Here are some points:
[-114  -59  112   11   38    1  -61  127    2   86 -103   86  -20   -5
  -92  -18]
[ 127    8 -127  -31  -12   25   39 -127   26  -61  127 -127   31  -79
   89   96]
[-44 -16  33  53   8  -8  -6  52  -6  15 -48  44  10  34 -19 -17]
[ 24  38 -50   6  -5  26  10 -66  29 -62  17   3  40   1  25  10]
[ 127   50 -127  -18  -86   32   41 -127   54  -75  111 -112   33  -23
   84   56]
[  9  20   3 -24 -45  17  38  37  11   0  43 -38  -5  21 -24  22]
[-113  -23  127  -23   10  -21  -42  127  -27  104  -93   89  -45   49
  -75  -12]
[-12  -2 -91  31 -33   7  44 -79  50 -44  -5 -32  27 -51   2 -13]
[  66   17  -73  -22  -46   29   21 -105   39  -14   84  -94    4  -32
   16   87]
[ 127   94 -127  -31  -49   67   28 -127   69 -100  127 -127   30   15
   61  119]
[ 112   68 -127   37  -23  -24   65 -127    1 -125   90  -68   31  -31
   98   -4]
[-31   5  11  48 -24  13  -2  23  14  10 -31  32  12  24 -11  -4]
[100  56 -82  15 -54  26 -22 -52  31 -98  92 -52  40  34  26  82]
[  49   48  -73   -3  -25   -5   20 -115   14  -64   42  -31   33  -25
    9   40]
[ 121    3 -105  -10   14   16  -23 -117   42  -71   44  -67   -1  -13
   34   66]
[ -6  21  -2   0  -5  -1  31 -13  11  34 -18 -22 -27 -63 -13  18]
[-65  38  52  13   0 -24 -14  89 -38   2 -30  58 -12  55 -19  -5]
[-85  19 127  -6  -3 -16 -14 127 -39  89 -37  76 -31  68 -37  -6]
[-92  16  65  35  -2 -10 -17  63   8 -13 -85  84 -14  27 -28 -68]
[ 79 -15 -16 -39  59 -18 -34 -42 -21 -33  27 -11 -32  24  24  49]
[-51 -13  78  23 -11   1  16  53 -29  44 -32  26 -25 -14 -48 -27]
24 more points follow, each with its number after it:
[ -9   1 -27  23 -36  14  -6   9  37 -45  -2 -12  56  68  -8 -18] 0
[ 127   34 -127  -29  -49   37    8 -127   38  -63   84  -82   35   13
   32  112] 1
[ 23 -12  16 -29  -2   1 -42   4  -8  20  14   9 -22  24  19  55] 2
[ 13 -39   9  -9  24   8 -21  -6   1  12 -30 -16 -12 -17   1   8] 3
[-20  11  24   1  12   2 -24  -5 -15 -12   8  16 -11  15  -2  -4] 4
[-29   3  40  20  22 -27 -24  16  12  20 -30  55 -31   9 -37   8] 5
[ 34 -13 -40  -6  38  37 -13 -26  -3 -15  -6 -19   2 -33  41 -17] 6
[  6 -12 -32  -7 -58  54   0  22  27  25 -33 -54   4 -10 -47  35] 7
[ 25 -25 -26  56   7  16  28 -21   1 -27  -4 -11   8 -29  30  -6] 8
[-127   -3  127   18   -4  -16  -20  127    0   62 -127  110  -36   13
 -105  -89] 9
[ -9  12  42 -18   2  19 -28  81   7 -16  -3  28  13  59 -43  46] 10
[ 36  34 -60  30 -35 -10  24 -62   9 -94  54   6  45  -3  24 -22] 11
[  86   11  -93    6  -18  -13   57 -116  -27  -66   69  -37   32  -11
   82  -10] 12
[  97   17  -87  -31  -64   14    3 -101   29    7   31  -98   -2  -64
   17   47] 13
[ 52  21 -85 -12 -39  19 -19 -72  55 -17  37 -74  12 -24  31  11] 14
[-66 -46  62 -25  56  21 -34  76  -8  31 -63 100 -53  20 -11   2] 15
[-96 -36  92  23 -23 -45  34  64 -11  54 -33  26  22 -27  -3 -72] 16
[-29 -24  45 -34  -8 -20 -34  68  -3  80 -24   1 -19 -15 -46  32] 17
[-100  -64  120    7   36  -16   -4  127  -17  112  -68   55  -60   30
  -49  -65] 18
[  40  -14  -65  -31  -54   -3   40 -102   27   17   29  -97  -50  -93
   -6   14] 19
[-109  -16   87    7   35    2  -70  122    8   46  -94   94   -7   55
  -58  -31] 20
[ 58  26  -8  -7   7 -16 -42 -69  20 -37  64  12 -22  14   8  49] 21
[ 48   2 -81  -5 -42  56  -9 -63  79 -49  13 -45  60  34  15  16] 22
[  69    5 -102  -22  -44    2   67 -127   38  -24   35 -117   20  -52
   52   16] 23
Which of these numbered points is nearest to each point below, ignoring the direction in which the first points spread most? Its number follows each.
[  89   53 -127   28   10   -3  -18 -117   26  -92   64  -55   11  -15
   22   78] > 5
[-17   6  81 -51  19  57 -95  82 -32  22 -12  79 -26  73 -41  23] > 10
[ 42  26 -63 -10 -82   0   9 -40  24  -5  34 -45   5   5  15  35] > 14
[-10  -8  70 -27  16  41 -96 106 -23  46 -10  48 -31  88 -49  62] > 10
[ -87  -54  122  -32   66    9  -47  127  -37   95 -127   72    0   37
  -87  -32] > 3
[-95 -31  70  23  15  -1 -41 103  23  12 -76  69  29  28 -58 -35] > 20
[-52  20  20  40   4 -25  -6  55 -19 -35   5  64  44  40   1 -50] > 11
[ 45   5 -62  -9  82 -13 -40 -38 -44 -18  50  38 -17  38  20  14] > 21
[-35  -8  81  -1  -3  -3   4  74  -9  57 -23  27 -35  20  -4 -21] > 18
[-112   -2   93   21   40  -35    5  127  -96   39  -74   70  -22   -1
    9 -127] > 12
[ 53  -7 -39 -34  17 -11   5 -52 -22 -23  48 -24   4  17  38  70] > 2
[-127  -53  127  -15  -15   24   -5  127    5  127 -124   50   -9   27
  -81  -30] > 7
[ -4   5   5  46 -40  -2  69   7   5  -4  71 -18  39 -11  50 -23] > 16
[ -3  10  13   6   5 -11  41   5 -30  33   7  17  -8  -7  51 -77] > 12
[ 10  24  11  33   1  18  -6   9 -17 -31  57   6   9  56  18   0] > 4
[-107  -80  107   44   85  -16  -45  127  -32   43 -101   81   -8   -6
  -64  -71] > 6
[ 35 -16 -39   9  36 -21  29 -70 -54 -22  26 -31   0 -19  41 -24] > 12
[ -6 -36 -33   6 -48  13  41 -36  15  31 -10 -42  11 -66  14 -23] > 23
[  80   30  -84    2   20   25   26 -127   43  -63   32  -43   15   -9
   31   44] > 5
[ 22 -11 -41 -17  15  24 -64 -23  47 -28  14  18  -1  34 -37  34] > 20
[ 58   1 -46  -8  20 -27  39 -98 -60 -22  36 -46 -30 -56  50 -35] > 12
[-21  -1  38  28 -29 -10  -5  60 -18  34   3  15  33  -4  22 -50] > 16
[ 62  -7  20 -57  66   3 -24 -49 -28  18  14  -9 -12  10   4  49] > 2
[ 78  54 -64  15  -9 -20  25 -57  -2 -79  74 -20  53   4  45  -2] > 11
[  -9   26  -28   39 -109   -6   72  -36   35  -11   45  -50   39    3
    3  -10] > 16
[-82 -18  72   7   7  22  -8  79   5  88 -76  51 -39  -5 -57 -25] > 14
[  6   1  25 -25 -27  -7   9   6  18  26 -34 -26  -7 -70 -27   3] > 13
[ 56  25 -63 -21 -14  14  -5 -76  16 -32  46 -34  19 -31 -29  49] > 5
[-73 -30  96   4 -45   3   6  76  16  86 -73  52 -37  -9 -87  -6] > 13
